128 stands for zero in the data rows.
Some points, each followed by its number:
[119 145 183 139 213 119 122 115 192 135  81 132 113 163 169 174 144 184
 145 143  32  82  31 147 119 145 199 134 182 101 133  81] 0
[133 120 103 127 165 144 122 140 133 106 204 118 113  30 169 133 165  83
 155 101 103 119 143 147  82 156  82  34 102 101  83 154] 1
[155 156 103 114 103 103 147 128 156  85  81 173  97 131 149  32  82  33
 183 101 119 182 154  85 174 156 119 105 143 142  83 154] 2
[133 104 220 114 144 132 158 140 120 147 181 154 139 101 178 165 155  83
  33 117 119 103  31 105 155  83 199 134 143 101 104 118] 3
[155 156 155  98  82  32 122 115  33  85 197  82 149 117 123 145 174 156
  33 131 132 144  81 105 132 134 155 121 143 117  83 132] 4
[133 184  82 127 103 144 135 160 156 168  81 164 149 101 195  83  82 120
 119 163 132 174 102  85 190 104 103 221 173 101 206 198] 5
[ 32 221  82  77  82 119 135 215 166 201  31 118  77 163  36 199 133 120
 155 131 155 132  81 157 164 175 165 157  31 130 145  81] 6
[103 156 132  77 133  32 147 128 156 158 102  32 168 101 187 103 119 184
 155 204 144  82 143  85  32  33 119 134 154 224 156 164] 7
[183  33  82 114 119 155  35 128 104 106 131 182 207 117  36 103  32 145
 206 101 103 165 102 222 144 120  82  84  81 101  83 118] 8
[155 133  82  27  82 132 158 150 145 106 102  82 113 163 149  83 165  33
 104 101 103 119 131 185 174 192 103 121 102 153 174 118] 9
[165 156  82 114  82 103 106 115 192 168 131 102 113 237  87 133 103 175
 119 153 119 144 102 121  82 104 155 146 154 130 183 118] 10
[103 104 191 159 191 119 158  28 166 147 143  82  97 131  87 165 119 175
  83 181 103  32 164 147 155  83 103 134 164 153 165  81] 11
[119  33  82 114  82 155  85 201 133 177 102 118  77 163 123 155 144 104
 133  81  82 144 102 157 155 120  82 157  31 130 199 118] 12
[133 166 119 159 103 103 158 178 145 106 143 154 139 117 187 119 103  83
  83 117 103 182 118  85 119 120 119 247 143 117  83 164] 13
[ 83 104 103 150 133 144  85  99 166 135 143  82  97 143 107 165 155  83
 133 143 226 144 118 157  82 104  32 134 102 130 133 154] 14
[ 32 133 174 127 199 174 158 115  33 106 131 102 113 153 137 191 155 133
  83 101 132 119 143 135 103 134 119 121 102 142  83 102] 15
[ 83 133 144 177 119 119  35 115  83  85 131  82 255  81 123  83 144 120
 206 101 103 119 118 121 119 192  32 105 102  30  83 182] 16
[174 120 206 169 144 144 106  78 104  85 131 164  77  81 123 165  82 145
  83 117 103 119 102 135 132 175 119 105  31 130 104 118] 17
[119 166 155 159 144 144 158 169 156 147 143 102 159 153  36  32  82 120
 104 131 132 132 173  35 132 134 119 146 118 101 104 173] 18
Which three points above are nearest to each new point by angle, seen from the average point of the numbered points? Their numbers follow each, smallest number first.
[191  33 103 185 103 132  35 115 133 106 163 232 168  81  87  32 144  83
 213  81 119 103 102 135 132  83 133  84  81  30 104 173] 1 8 16
[ 83 166 119 139 144 103 147 128 120 135  81  82 127 117 149 145 133 104
  83 231 119 103 164 121 103 104 183 121 143 243 156 102] 7 11 15
[119 166 103 139 119  82 106 140 133 168  31 132  97 163 107 145 133  83
 165 181 165 132 131 121 132 134 103  84 102 117 156 132] 2 6 14
[206 104 119  98 133 165 147 140  83  35 181 118  77 131  87 191 155 166
 119  81 132 132 154 135 119 156 133 134 182 130 120 143] 1 4 15
[155 192 198  98 155 132 209 178  83 106 163  82 159  81 149 174 144 104
  83 117 132  82 143 105  82 104 191  34 154 117 104 102] 3 4 15
[145 184 103 139  82 132 167  99 156 158 102 182 168 172 123 119  82  33
 133 101 182 198 205 121 144 156  82 157 143 117 120 164] 2 5 13
[155 166 226 169 144 103 122 128 166 122 154  82 168 101  87 155  82 214
 165 181 155  82  81 121  82  83 119 241 212 163 133 132] 0 7 11
[133 207 155 150 119  82 135 140 133 122 118 118  77 131 203 133 103 133
 133 189 132  82 131  35 119  33 220 105 190 204  83 102] 0 3 7
[145 145 165 127 165 119 147 150 104 106 163  82 149  81  87 183 165 145
 104 101 103 132 143 135 119 120 144 134 154 153 104 154] 3 4 15
[103 156 144  98 119 103 106  99 133 158 118 173 139 172 123 145  82 133
 155 131 144 174  81 193 164 120 103 121 118 101 145 132] 6 8 10
[119  83 119  98 155  82 122 128 145 122  81 102 113  81 123 119  82 133
  83 117 103  82 154 185  82  83  82 176 143 153 145 143] 7 11 14
[145  83 165 127 103 119 167 140 133 135 102 132  77 131 123 103 103 156
 104 153 165 155 102 176 144 134 103 157 131 130 199 143] 5 10 12
[255  33 165 114 155 198 122  99 133 122 225 102 113 117 123 145 206 120
 165  30 132 103 118 105 132 184 103  84 118  30 104 154] 1 16 17
[165  83 103 214 119 103 106  99  33 147  81 154 113 172  36 119 133 104
 174 143 174 103 154 241 103 104 103 105 118 130 165 154] 8 12 14
[119  83 119 139 144 198 106  78  83  85 197 118  77 117 149 206 183 145
 145 131 155 119 154 135 119 166 133 121 154  30  83 154] 1 14 15
[119 120 165 114 213 132 147 140 133 122 197 102 159 117 123 155 199 133
  83 163 119 119  81 135 119 134 133 146 173 117 104  81] 0 3 15
[103 120 103 169 103 103  85 140 145  85  31 132 113 163  36 119  82 104
 104 143 182 119 118 157 164 134 119 167 131 142 156 102] 6 10 14
[103 120 119  98 144 103 147 128 199 122  31 144 113 163  87 103 103 156
 133 117 132 103 118 135 132 104 133 184 102 153 183 118] 6 10 11
[183 133 132 127 103 132  85  99 104 106  81 173 149 131  87  83  82 145
 155  81  82 103  81 222 190 145 103  84 131  30 133 143] 8 16 17
[155  83 155  98 119 103 135 115 175  85 143 102  77 163  36  83 174 175
 104 117 213 144 102 193 132 104 103 105  31  80 156 132] 8 12 14
[174 133 132  98  82 103 135 115  83 122 131 144 200 117 149 119 133 166
 104 101 103 103 102 135 144  83 174 167 118 163  33  81] 3 4 13
[ 83 104 183 127 199 103 122  78 120 122 143 102 185 117 159 145 103 207
 104 143 144 103  31 121 103  33 133 176 118 180 183 143] 3 7 11
[119 120 144  27 165  82 147 178 120 135 102  82  26 153 178 133 183 120
 119 131 103  82 102 135  32 120 174 157 131 188 145 102] 0 7 9
[145  83  32  98 144 119 106 115  33 122 154 219 177 101 137 103 133 104
 183 117  32 132  81 185 232 200 144  34  81  80 104 164] 1 8 16
[ 32 120 132 114 174 119  35 150  33  35 118 154 139 101 123 103  82 156
 119 101 103 119 118 121  82 134 144  34 118 196  83 102] 1 8 15
[165 145  32  77 103 103 147 140 120 168 118 102  77 189 107  83 155 104
  33 101 132 103 131 222  82 134  82 176 118 163 183 132] 9 10 12
[183 145 144 114 191 103 122  99 133 122 118 144 193 117 123  83 133 120
 165 131 190 155 118 229 174 134 119 105 164  80 145 154] 2 8 16
[155 120 144  77  82 119 106  99 133 135 163 102 113 131 107 119 133 156
 133 101 103 132 118 193  82 145  32 146 102 130 145 118] 8 12 14
[119 156 103 214  82 155 147 160 133 147 118 118 113 153 169 119  82 133
 104 117 182 198 143 121 174 145 183 200 190 163 156 118] 5 10 13
